128 stands for zero in the data rows.
Here are some points, each followed by its number:
[128 109 133 142 137 135 136 132 128 129 128 126 123 123 121 120 119 119
 118] 0
[128 192 198 199 203 206 205 206 208 211 211 209 209 210 210 211 213 208
 204] 1
[128  93  86  88  89  77  80  78  77  76  74  72  72  70  72  72  73  74
  73] 2
[128 132 144 139 147 151 153 152 154 152 152 153 153 152 152 152 152 152
 152] 3
[128 129 128 109 109 103 107 108 102 104 105 108 109 109 108 107 107 105
 107] 4
[128 187 179 181 186 190 191 194 197 197 199 201 204 204 204 204 205 205
 206] 5
[128  71 114 112 110 112 107 108 104 104 110 114 115 116 117 117 116 117
 117] 6
[128  62 112 126 138 144 155 158 159 162 163 165 164 164 163 166 166 166
 166] 7
[128 104  81  74  75  71  68  69  73  74  79  78  79  77  83  88  93  98
 104] 8
[128 155 149 158 173 176 183 178 172 172 170 166 161 162 159 156 154 154
 154] 9
[128 111 137 133 129 130 133 136 138 130 126 124 123 123 122 123 122 121
 121] 10
[128  98  76 106 118 129 136 146 150 151 155 156 159 158 159 158 161 162
 162] 11
[128 202 199 202 206 208 211 214 205 196 192 189 186 187 187 185 183 182
 180] 12
[128  76  74  70  66  65  64  67  68  70  73  71  70  71  69  68  68  70
  71] 13
[128 209 179 164 167 163 158 151 153 149 146 145 145 146 147 141 138 136
 135] 14
[128  75  65  70  71  68  67  71  77  81  88  94 101 102 107 108 111 113
 110] 15
[128  80  72  66  65  63  68  69  71  74  72  70  71  69  68  69  71  71
  74] 16
[128  67  79  77  79  83  78  75  76  73  71  71  74  75  78  77  78  76
  81] 17
[128  63  59  65  73  76  84  81  83  79  88  94 101 106 113 117 120 124
 126] 18
[128 114 114 113 115 119 118 115 116 117 112 112 109 110 111 108 108 108
 110] 19
[128 107 107 108 109 108 110 107 102  96  93  89  86  84  84  84  85  83
  82] 20
[128  90 109 108 106  99  93 103 103 103 105 103 104 102 102 106 109 109
 110] 21
[128 126 122 126 131 136 139 128 123 122 121 120 120 121 120 119 119 120
 117] 22
[128 121 139 140 149 162 166 174 170 166 167 165 162 158 158 156 154 152
 152] 23
[128 143 138 150 149 146 139 143 141 138 137 138 140 141 135 132 131 130
 129] 24
[128 165 176 169 169 165 171 171 171 170 171 172 172 173 172 173 173 170
 170] 25
[128  72  69  72  73  76  76  78  80  74  76  75  74  74  73  72  71  70
  71] 26
[128 140 105  91  85  84  83  83  82  83  84  79  80  79  78  78  76  75
  74] 27
[128 163 157 166 162 160 158 157 156 156 155 155 154 154 154 154 153 153
 153] 28
[128  94  96  83  77  78  73  70  71  74  75  80  79  80  77  83  88  93
  97] 29
[128 121 118 126 125 122 116 114 113 109 111 111 110 107 104 107 107 107
 108] 30
[128  87  95  82  80  82  79  72  69  69  78  81  85  90  93  98 102 106
 108] 31
[128  76  63  63  60  59  59  63  65  69  67  68  69  69  66  65  65  71
  73] 32
[128  82  86  79  67  64  64  78  82  87  94  97 103 108 112 114 117 118
 120] 33
[128 204 212 207 209 212 215 215 213 212 213 213 214 216 210 204 201 199
 196] 34
[128 206 212 215 221 204 192 186 183 180 182 183 181 178 177 175 176 174
 173] 35
[128 100 105 108 109 111 115 114 112 114 115 111 111 108 109 110 107 107
 108] 36
[128 128 152 166 167 170 175 179 181 185 188 189 191 194 196 197 197 198
 199] 37
[128 134 141 145 148 131 125 123 121 120 120 121 121 119 119 120 116 116
 114] 38
[128 154 110 105 106 108 108 110 113 113 111 113 114 110 110 108 109 109
 107] 39
[128 144 155 153 161 159 158 157 156 155 155 154 154 154 153 153 153 153
 153] 40
[128 156 165 152 156 150 151 149 139 130 124 120 116 114 111 110 108 104
 103] 41
[128 181 172 164 165 161 165 163 162 160 159 159 158 157 157 156 156 156
 155] 42
[128 156 152 157 155 161 159 158 157 156 156 155 155 154 154 154 154 153
 153] 43
[128 171 178 179 180 176 177 176 170 171 173 173 174 176 178 179 181 183
 184] 44
Which three points above are nearest to each new point by angle? Their numbers follow each, nearest first.
[128 106 110 108 107 108 108 107 109 107 103  98  95  91  89  87  87  86
  87] 20 19 2
[128 107 115 107  97  88  83  79  76  74  75  75  78  76  76  76  75  73
  72] 2 27 4
[128 129 123 104 108 109 114 115 115 112 110 110 107 109 109 108 106 103
 106] 27 4 2
[128 146 139 129 138 135 132 132 134 136 138 131 128 127 126 125 124 125
 124] 14 41 24
[128 120 126 134 138 142 128 124 122 121 120 120 121 120 119 119 120 116
 116] 22 38 30
[128 136 129 120 115 115 113 112 111 111 110 112 110 106 102  99  96  94
  92] 27 20 30
[128 119 133 141 149 145 148 145 146 145 137 130 125 121 118 116 113 112
 111] 0 41 10
[128 120 100 101 116 124 123 124 126 124 122 123 123 121 119 119 118 117
 117] 36 26 32
[128  97  82  66  62  63  79  84  89  97 100 106 111 115 117 120 121 123
 125] 33 15 18
[128  66  71  81  82  91  87  87  82  92  98 105 110 118 122 125 129 131
 134] 18 15 33
[128 171 194 192 199 188 179 179 175 170 164 164 160 157 155 155 155 155
 149] 35 12 28
[128 131 121 135 133 130 130 133 135 138 130 126 125 124 123 123 123 123
 121] 41 0 10
[128  85 105 109  98 102 104 109 110 111 108 107 107 105 107 107 106 104
 102] 36 21 26
[128 224 183 167 162 163 162 167 169 168 166 166 165 166 165 164 163 162
 162] 42 28 35
[128  99  96  74  80  77  75  75  73  71  70  69  70  70  72  73  72  71
  71] 2 13 16
[128 162 145 136 136 138 141 143 132 128 126 125 124 123 124 123 122 122
 122] 41 14 24
[128 177 166 161 159 157 156 155 155 154 154 154 153 153 153 153 152 152
 152] 42 28 35
[128  74  95 101 111 113 113 109 108 107 105 107 107 106 104 101 105 105
 105] 36 17 26
[128  69  67  77  87  92 101 109 117 118 123 123 125 127 122 118 115 112
 110] 18 15 33
[128 173 173 158 163 170 169 171 175 178 180 183 186 187 189 191 194 195
 195] 5 1 25
[128 110 110 111 109 112 108 102  95  92  87  84  82  83  82  84  82  81
  82] 20 30 19
[128  75 118 115 119 126 127 133 137 140 140 143 142 143 145 145 145 145
 146] 7 11 37
[128 126 140 140 122 110 103  99  96  95  93  93  93  88  88  87  86  85
  83] 30 20 27
[128 170 160 151 140 145 142 138 138 139 140 142 135 132 130 129 128 127
 128] 14 42 35
[128 125 110  96  84  80  75  72  70  72  73  76  74  74  75  74  71  70
  69] 27 4 2
[128  66  69  76  73  65  62  62  75  79  84  90  93  99 104 108 110 113
 115] 15 33 18
[128  86  86  84  86  87  77  80  78  77  76  75  73  72  71  72  72  73
  74] 2 13 26
[128  74  55  53  56  77  83  89  97 101 108 113 117 119 122 123 125 127
 129] 18 15 33
[128 103 110 112 121 128 136 134 138 137 138 138 132 127 122 119 117 115
 113] 36 10 0
[128 116 108 114 117 108 108 103 106 107 103 104 105 108 109 109 107 107
 107] 2 13 17
[128 164 146 149 147 131 119 112 108 104 102 100  99  99  93  94  92  90
  89] 38 30 20
[128 128 100  98  86 102 111 120 126 135 139 141 145 147 150 150 151 151
 154] 11 7 18
[128 159 135 126 125 116 116 111 110 115 120 120 120 122 121 119 120 120
 119] 39 4 27
[128 140 133 126 117 113 112 108 110 110 108 105 102 106 106 106 107 105
 106] 27 4 30
[128 148 150 153 130 123 121 120 119 119 120 120 118 118 119 115 115 113
 113] 38 41 30
[128 151 154 124 117 115 115 114 115 117 117 115 116 117 113 113 110 111
 112] 4 27 39
[128  47  49  54  81  86  94 102 106 113 118 122 124 127 128 129 132 133
 133] 18 15 33
[128 118 111 110 109 110 109 111 108 103  98  94  91  88  86  86  86  87
  85] 20 30 19
[128  63  64  96 100 106 114 116 123 128 131 132 135 135 136 138 139 139
 140] 18 11 15
[128 117 129 127 123 116 113 112 108 111 110 109 106 102 107 107 106 107
 106] 30 20 2
[128  69  81  90  96  99 102 107 107 106 108 110 106 106 104 106 106 104
 104] 36 26 21
[128 132 152 151 146 138 143 140 137 137 138 139 141 134 131 130 129 128
 127] 24 35 12
[128 122 112 109 110 109 108 108 109 108 109 107 104 100  97  94  91  89
  89] 20 19 27
[128 157 159 147 143 142 137 132 132 131 128 125 124 122 121 120 120 119
 119] 41 14 38
[128 146 153 160 151 155 150 150 149 140 132 126 122 118 116 113 112 111
 106] 41 24 14
[128 169 149 155 148 149 148 136 127 120 116 112 110 107 106 105 100 100
  98] 41 38 22
[128 206 214 222 201 187 181 179 176 178 179 177 175 174 172 173 172 170
 169] 35 28 42
[128 125 119 109 106 106 102 106 106 105 102  98 103 104 104 105 103 104
 102] 27 4 2
[128 127 146 140 143 143 130 120 113 109 106 104 102 101 100  95  96  94
  92] 38 30 22
[128 116 110 115 109 100  92  87  83  80  78  79  79  80  78  78  79  78
  75] 30 20 2
[128 157 140 137 137 132 127 128 127 124 122 121 119 118 118 117 116 116
 115] 41 38 22
[128 136 126 117 120 121 112 112 107 110 110 106 107 107 110 110 110 109
 108] 27 4 30
[128 139 127 119 123 122 118 116 116 114 113 113 113 112 113 111 108 105
 102] 27 30 20
[128  85  93  91  99  93  93  87  97 103 110 115 123 127 130 134 136 139
 140] 18 33 15
[128 120 119 128 136 143 140 144 142 143 143 135 129 124 121 118 116 114
 112] 0 10 41
[128 131 139 148 150 159 164 163 161 162 160 162 161 161 160 159 159 158
 158] 3 37 23
[128  77  84  73  96 108 119 126 136 141 143 147 149 152 152 153 153 155
 156] 11 7 18
